rotation steps, each row followed by its count of steps:
The counts run from 0 to 261.
[ 71  86 148 134 131 133 104 127 159 106 138 115 169 132 151 147 170 131
 112 101  83 131 103 134 125 100 141 142 124 154 150  96 117 142  78 163
 101 149 156 196 149]
229
[113 104 122 136 137 177 138 125 118  68 137  87 130 108 105 122 155 112
  93 156 145 140 100 184 147 146 112 158 196 130 132 146 128 135  97 141
  85 127 117 141 117]
107
[ 72 128 146 119 150 106 132 160 104 161 165 184 125 104  97 101 116 104
 114 123 135  86 134 164 100 140 100 108  86 155 131 149 142 125 109 150
 130 123 107  95 123]
251
[141 133 101 120 176  92 141 126 123 119 163 127 132  91 170 119 139  86
  66 129 182 101 119  92 147 109 111 130  61 112 150 119 143 156 147 141
 132  78 141 152 135]
129
[ 78 134 125 148  97  82 137 185 131 157 150 162 159  86  86  98 152 122
 164  81 121  78 118 178  92 104 124 103  95 167 146 165 145 135 118 142
 127 142 111 112 149]
165
[132 143 160 129 129 125 116 150  76 176 110 164  68 157 132 114 109  96
  72 168  80 121 182 112 127 178 151 154 129 151  98 134 124 121 135 122
 108 122 120 130 103]
32
[159 128 101 131 129 125 165 145 142  17 115 100 146 101 126 127 131 151
 107 123 179 135 106 156 153 137 124 133 160 146 162 159 154 113 132 132
  87 110 119 117 136]
193
[138  84 119 128 126 124 125 160 161 137 106  94 123 135 124  88 160  94
 108 156 128 169 103 126 154 125 122 161 172 163  77 130 163 145 100 165
  87  84 107 133 164]
202
[149 122 104 137 115 115 123 116 150 175 167  97 165 138 102 105 159 180
 187  98 139 153 103 107 144 133 113 144 104 152 143 128 156 134 138 113
 132  88  86 133 126]
83
[137 122 134 103 124 100 123 124 130 113 156 128 123 124  87 146 114 117
 140 112 164  65  84 156 140  80 129 101 116  59 154 117 111 100 136 127
 170  84 127 164 134]
257
[125 123 170 123 159 130 106  79 167 128 135 101 151 152 135 128 148 166
 149 122  88 113 103 137 134  77 135 127 125 137 163  83 134  90 120 164
 118 164 147 194 143]
143
[146 132 145 132 126 135  96 137 184 143 107  93 155 149 158 181 115 143
 185 119 137 159 163 136 100 146 152 135 113 112  96 147 115 108 152  97
 189 115 151 141 138]
90
[153 168  98 146 107 128 146 159  95 126 134 155 102 110  77 101 103 180
 103 117 141  62 163 135 133 164 149 105  98 164 158 139 115 125 155  97
 136 127 104  92 112]
159
[ 69  95 150 128 174 150  96 138 114 107 147 129 143  84 136 116 136 101
  92 140 129 105  96 149 126  84  87 124 113 144 132  94  87 154 114 160
 121 127 156 125 135]
134
[ 60 120 123 141 118 138  94 143  93  87 127 125 137 133 146 134 105 146
 149  84 101 151 150 156 113 137 141 158 159 141 120 175  68 178 100 105
  84 165 167 133 122]
14
[129 147 149 100 135  69 113 138 126 131 152 147  98 131 117 120  83 135
 169  90 101  67 107 135 139  96 161 128 105  54 144 142  78 135 130 113
 166 104 147 135 136]
45
[133 127 104 109  71 122  83 140 122 192 101 117 143 154 136 139 109 135
 201 108 122 140 128 124 112 121 143 115 142 103  75 151 121 120 163  87
 145 128 121 120 109]
86
[134 147 155 133 119 169 134 131  93  66 137 137 142 110 137 195 111 138
  93 153 157 135 157 162 121 155 124 118 154 126 113 155 123 121 145  85
 122  97 159 143 132]
99
[143 122 143 133 104 141 124 114 143  90 130 123 139 130 134 171 142 158
 123 112  93  92  86 122 128  96 189 157 132  98 146 104  92 148 138 159
 132 157 150 198 155]
230
[148 137 154 117 159 132 112 129 159 109 137  97 137 143 128 109 102 164
 179 119 116  91  91 129 164  87 130 130 106  88 152  75  60 146 118 129
 181 132 128 146 147]
49
[122 144 141 132 138 146 161 137 129 118 115  97 132 154 145 110 137 171
 168  96  98 176 138 106 148 111 177 175 162 115 137 136 101 156  93 117
  85 122 133 141 131]
109
[140 118 136 130 146 147 122 108 161 124 185 129 154 144 105 123 139 126
 160 137 169 118  95 157 170 110  82 114 107 123 159  73 110 127  99 124
 180 107 103 148 138]
261
[ 85 108 116 126 125 140 123 167 123 146 109 135 123 106  78  68 136 152
 120  80 117 155 114 154 121 121 107  98 123 192 147 157 153 117 130 129
  93 126  95  71 122]
74
[134 164 115 139  88 120 169 160 128 123 152 148  86  97  63 125 114 141
 127  99 137  94 161 129 149 105 181 104 104 101 137  87 121 139 144 123
 160  55 125  98 139]
163
[189 142 134 122 175 122 162 157 172 149 117 103 117 128 166 108 155 126
 117 162 119  82 152 100 122 161 167 176 116 132 149 138 141 109 129 156
 155 154 108 196 137]
30
[ 95 106 136 131 157 118 113 139 138 110 138 125  87  86 131 127 137  45
  68 148 141 103 117 129 110 103 116 118  99  86 120 125 107 143 113 160
 147  88 177 147 136]
130
[115 100 116 104 130  95  88 101 166 152 120 167 170 142 122 119 137 113
 136 114 112 103  58 139 140  83 109 110 109 125 130 118 122 135 127 132
 129 169 103 187 158]
52
[ 78 103 109 157 145 136 111  95 115  98 167 127 134 144 129 114 142 127
  97 107 110 157 128 115 153 122 113 137 144 162 145  79 112 181  80 163
  96 140 163 145 133]
228
[102  88 126 116 168 174 112  95  99  92 163 104 135 118 157 144 152 120
  68 149 182 128 106 116 137 134  84 125  89 142 149 124 112 151 146 144
 130 114 146 122 106]
220
[ 94  99 135 130 113 104 139 134 126  94 102 186 119 147 110 141  98 134
 118 106  81 169 144 148 117 165 134 122 161 143  99 200 105 135  97 117
  89 130 133  93 153]
191
[190 125 139  95 133 151 105 128  88 137 143  77  95 110 160 154 122 123
  95 184 164 102 111 119 128 131 117 159 121 100  97 141 124 109 186 121
 136  96 141 127  94]
212
[101 127 157 119 158 111  88 128 100 142 165 134 117 125 175 158  92 158
 124 115 107 130 132 123  93 136 123 128  79 139  99 185  90 133 142 116
 111 139 191 114  93]
218
[109 131 153 118 153  70 118 175  91 188 121 160 118 156 160  79 126 124
 104 132 107 106 175 113 112 128 130 139 111 155 138 171 124 108 148 138
  72 151 111 139 107]
33
[126 123 159 114 157 131 152 160 121 108 175 169  95 121 103 115 136 106
  61 178 159  72 109 166 129 139 104 130 102 122 134 127 130  98 122 178
 145  81 146 128 117]
39
[108 129 109 138  67 151 148 136 126 144 133 123  87 132  66  97 130 129
 147  82  99 148 119 123 143 124 154 105 162 113 100  95 136 125 103 128
 131  44 126  77 121]
77
[114 111 144 127  98 135 145 128 113 109 156 136 133 155 136 126 179 106
 102 162 128 154  92 135 151 118 140 150 188 125 109 128 172 121  75 182
  69 114 125 158 141]
111
[ 81  99 139 140 128 140 153 114 114  99  97 169 145 152 159 154 125 130
 121 107 140 204 170 117 124 148  95 104 123 136 131 138 150 121 121 107
 113 177 107  63 132]
187
[118 119 122 120 161  96 104 111 111 186 110 100 128 113 197 112 108 104
 137 104 127 173 154  78 109 130 109 140  91 115 103 173 137 145 152 111
 105 120 158  97  95]
214
[116  78 125 113  66 158  65 158 145 162 112 116 133 152  89 144 141 105
 156 138 134 147 102 132 128 123 116 113 150 112  55 119 134 102 160 119
 147  95 130 120 125]
85
[132 118 130 128 129 175 112  85 162 136  74 105  75 160  90 114 104  91
 106 127  75 113 169 107 134 160 149 116 146 130 134  86 133 103 111 146
 153 149 157 134 108]
149
[116 125 175 110 132 158  69 125 160 177 103 129 143 149 109 147 129 113
 184 130 121 176 138 166 120 124 101 143 140 116  83  98 119  93 125 103
 183 138 118 133 141]
176
